One turning vector, and how many steps it has turned
The counts run from 0 to 96.
[ -1   9  35   7   3  -7  -4 -19 -26 -22  11  -5  30  15 -35   7 -15 -31
  25   8 -14  -9  19  17   7  -5  -5]  62
[  4  -3   1  -8  19  13   4 -10 -31 -25 -26 -31   9   7 -14   3  14 -17
  18  44  -1  -4  20  28   9 -12   9]  55
[ -3  -1   4 -15   1  10   5   4  -8 -30  -4  -5 -20  20   1   2   2 -31
  24  38  13  19  24  13  -3  -7  32]  77
[ -5   7  24 -18  14 -11  -3   2 -19 -16  23  12  47  27 -13  -9  -6  -8
   0  17 -16 -10  14  26   1 -22  18]  40
[ -9  14  12 -25  10 -27   5   9 -29 -15 -31  -8  26   1   7 -15  27  -9
   5  45   7 -12   4  19  -4 -16   4]  23
[  8  -8  23 -17   5  -1   3 -10 -15 -33 -17 -28  16  17  -9 -10   2 -19
  16  34 -15  -9   7  26   6 -16  10]  54
[-11   0  -7 -14  12 -20 -11   5 -33  -9 -20 -11  30   3  -4 -11  -1  -7
  14  29   3 -21  37  21  -3 -17  20]  21
[-17  13  22  10  -6 -18   0   7  -8 -28  -8 -10  11  11 -18 -36  24 -33
  18  11 -21  23  11   7   7 -23  -7]  58
[  0  -6  17 -11  21   5 -22 -10 -11  -5 -22   6  21  12 -16 -13 -21 -48
  13  23  -8   7  24   5  14   4  19]  95
[-23 -13   7 -13  -8  -8  -9   3 -44   5 -23  -4  17   0  12 -21  13 -14
   2  43  -9 -11  12  14   2 -10  -3]  11
[ -6 -12  19   8  16 -32   5   4 -32  -2 -25  -1  36   4 -17 -32 -10 -22
   5  14   1  -6  10 -22   4 -12   7]  15
[-18  -8  12  -1  11   7  -8  -4 -24  -7   6   1  27   7 -31   6 -24 -36
  16  35 -21  15  20  11   1  -7  29]  85
[ -2  -9  37  -9  12 -14 -16  -8 -19 -13  -4  -5  37  25 -13 -10   0 -25
  -2  22 -25  17  14  19  17 -33  -2]  52
[-15 -15  30 -21  -2 -17 -18   3 -27  11 -17   7  42   7  -2 -18 -12 -27
  -9  16 -10   1   9  -7  -9  -9   5]  6
[-31   3  21  -6  -8 -10  -9   8 -21   1  -6   1  26  -9 -10 -10   6 -25
   6  41 -22  33  29 -12  12   2   1]  92
[ 10  -2  23 -26  12  -6  -1  11 -12 -13  -6  -3  37  40   9 -21   0  -5
  -8  21  -3   5   3  27  -6 -19  25]  41
[ -3  11  -1 -14 -11   9  -5  18 -35 -20  -3 -12 -15   4  -2 -11   2 -40
  18  56  -3  17  18  18  -5   4   9]  78
[-21   0  28   2  -5 -11  -2   7  -7 -26   3  -6   2  16  -9 -23 -11 -65
  18   8  -1  23  12   2   3  -7   8]  71
[-17 -15   0  -4   9 -22   5   8 -32   6 -20   2   8  -1  -2 -34  -2 -49
   6  43   6  11  -6 -11  -3  13  14]  3
[-11 -20  -9 -16   2  -7 -19  10 -46  -7 -25  -2  20   3   5 -10  -6  -9
   5  45 -17 -18  25  15  -4  13  20]  10
[-10   7   3  -1 -12   7  -1   3 -21 -38 -10 -16  10  -9 -16 -13   2 -42
  16  31   6  13  30  21   4  -6   4]  67
[ -2 -20  10 -26  15 -18 -21  -5 -10 -13 -29  -2  24  33  -4 -13   8  -2
  18   2  -7   0  31  20  -7 -23  13]  19
[-11  -9  18 -21   7 -14  -5   4 -21 -15 -20  11  37  20  -9 -25   2 -18
   5  11  -8   8  25   6  -2 -14  18]  18
[-17  11  15  -8 -15 -13  -2  10 -30 -26   1 -19  16   8  -6 -26  23 -16
  13  34  -8  14  -9  21  -3 -12  -7]  46
[ -9  11  16  -3  -7  -9   4  11 -38 -15  -4 -13  27  -2 -18 -13  10 -47
   9  31  -1   4  28   4   1  -4  -6]  68
[ -2   6   5 -13   5 -23   3   3 -34  -7 -15  -5  28  -3  -6 -18  11   6
  22  30   1 -18  33  13   2 -14  -3]  22
[ -5  -8  20   3   6  11  -3   3 -20 -23   6   9  16  16 -19  -6 -17 -45
   4  13 -10  -5  23  19  -8   2  18]  73
[-26 -12  -4  -3   4  -8   1   9 -41  -2 -12  16  16  -4  -9 -33 -26 -36
   0  25  -3   5   9  -4  -1  23   5]  4
[-14  14  25 -21   3 -22   7  20 -29 -17   0 -10  26   8   6 -30  13 -30
   5  34  -1   4  -9   8  -5  -1   5]  35
[ -1  -9  28 -23  10   5  -7  -1  -9 -22 -16  -7  24   6 -17 -13  14 -28
  -1  16 -12   8  29  28   4 -23  -1]  64
[  7  -4  19 -29  16 -11   3   7 -10 -21 -11   5  43  41  -5 -14  11 -28
  -1  12 -14  -4  22  20 -16 -12  23]  30
[  1   0   7   4   4 -13   9 -16 -25  -8  -6 -13  53  11  -8 -24 -11 -37
   5  21   7  -9  -4  23  -4   0  13]  38
[  0 -21  22 -16  -7   2  -9 -10 -17 -21 -22 -14  26  29  -7 -18  12 -25
   3  21 -37   1   4  27  11 -30  12]  53
[  4   1  15  -6   9  19  -1   7 -22 -24 -21 -28  -8   5   2  -4  12 -31
   9  31   3   5  23  23   3  -4  11]  66
[-22  -5  14 -10   2 -24  -3  24 -35  -5 -32 -15  17  11  13 -40   4 -18
  12  28   4   6   9 -10   6  -5  -6]  13
[ -8 -16  17 -16  17   4 -13   7 -28  -2 -10  15  10  11 -30  -5 -25 -21
  13  26 -16   3  25  -1  28  15  19]  96
[-19 -26  30 -32  -4  -7 -27  10 -25 -14 -36  10  29   5   6 -21 -22 -18
  -6  16 -18   2  -5  -8   6 -11  12]  7
[-23  -2  11 -20 -18 -10  -5  21 -26   1 -34  -8  19  -1   3 -31  19  -8
   0  38  -6   2   7   6  -5 -17   4]  12
[  2  10   4   4   0  -5  13  -9 -29 -22 -19 -12  11 -11 -18  -9  22 -19
  12  43   3  -6  19  28  15 -17 -14]  56
[ -4   9  16 -17  -7 -10  16   0 -45 -15  -1 -22  24   6 -12 -21  20  -4
  -3  51  -2   1   7  29   6 -10  -2]  45
[-18 -14  18  -3 -10  -2   4   9 -27 -23  -4   3  24  16 -11 -25 -24 -38
  10  17 -19  39   3 -13   2   0  25]  82
[  1  -8  23 -13 -12 -17  11   4 -21 -23 -12 -25  36   6   1 -32   9 -18
  15  19   6  23  -5  -4   2 -12   3]  47
[-27   3  23  -9   1  -3 -12  13 -36   2  -4  20  28   5 -17 -37 -20 -27
  -2  35 -22   4  -2 -10   7   3   5]  5
[ 12  -5   4 -12   2   0   2   2 -26 -21 -29 -16  25  30  -4  -7   2 -29
  14  35   2   7 -11  31  -7 -18  19]  43
[ -5  -3  24   1  -7  -4   8  -7  -9 -25 -15 -17  18   8 -22 -29  17 -36
   0  14 -12  18  17  -9  13 -26   1]  59
[  0 -15  15  -4  16   7 -27  -2 -22   2 -24   7  22   6 -16 -13 -26 -38
   5   9 -18  33  14 -18  11  -8  27]  94
[-22   0  20  10   9 -20 -16  -3 -33  -3 -18  11  46   0 -25 -17  -9  -7
  10  11   4  -2  22   4  -3 -11   1]  16
[-13 -22  -5  -9   4   3 -10  16 -40 -10 -31 -10  17   9   8 -33  11 -26
  15  19   6  12  -1   8  -3   7  18]  2
[  0 -14  22   0   3  -9  13  -6 -16 -31  -1   8  19  18 -19  -2 -13 -50
  21  25  -6  11  18   6   0   0  23]  72
[  7  -2  15 -15   9 -23   4   5 -39 -10   8   7  54   9 -14 -34  -6 -27
   3  24  -4 -12  28  12   2 -11  16]  28
[  0 -19  -6   0   6   0 -18   6 -38  -5 -36   3  21  22   1  -9 -24 -36
   7  31   1  -7   4  15   2 -10  29]  9
[  4 -19  12   1  18 -25   9  -2 -27  -6 -14   5  30  20  -1 -27   0 -32
  13   7  21   3   7   5   8   7   7]  26
[ -8 -20  26   8  -1   6   5  -6 -10 -27 -11   3  15   4  -8  -3 -20 -44
  19  27 -15  16  22 -17  -3  -9  26]  83
[  6  -7  22  12   7 -14   4 -10 -22 -27  -6 -14  28  12 -21 -25   0 -48
  26   1  -6  14  13   0   0  -3  -3]  60
[-21  -9  20  -9  -5 -32 -11   4 -30   4 -12  12  39  13 -18 -24  -5 -18
  -3   8  -8 -13  24   2  -4 -13   9]  17
[-26 -10  23 -10  -3  -5 -11  -6 -15  -2 -19  -3  26  10  -8 -30  -5 -23
   4  24 -18  17  20 -29  21   1   8]  93
[ -6 -13  20   3  22 -16  15   2 -15   1   0   0  36  16  -4 -42   5 -34
  17   8   5  17 -11  11  -7  -6  20]  37
[  1   2  16  11   7  -9  -3 -10 -21 -24 -15  -3  20  11 -37 -14  -6 -49
  23  10 -12   8  24  14   7  -8  15]  61
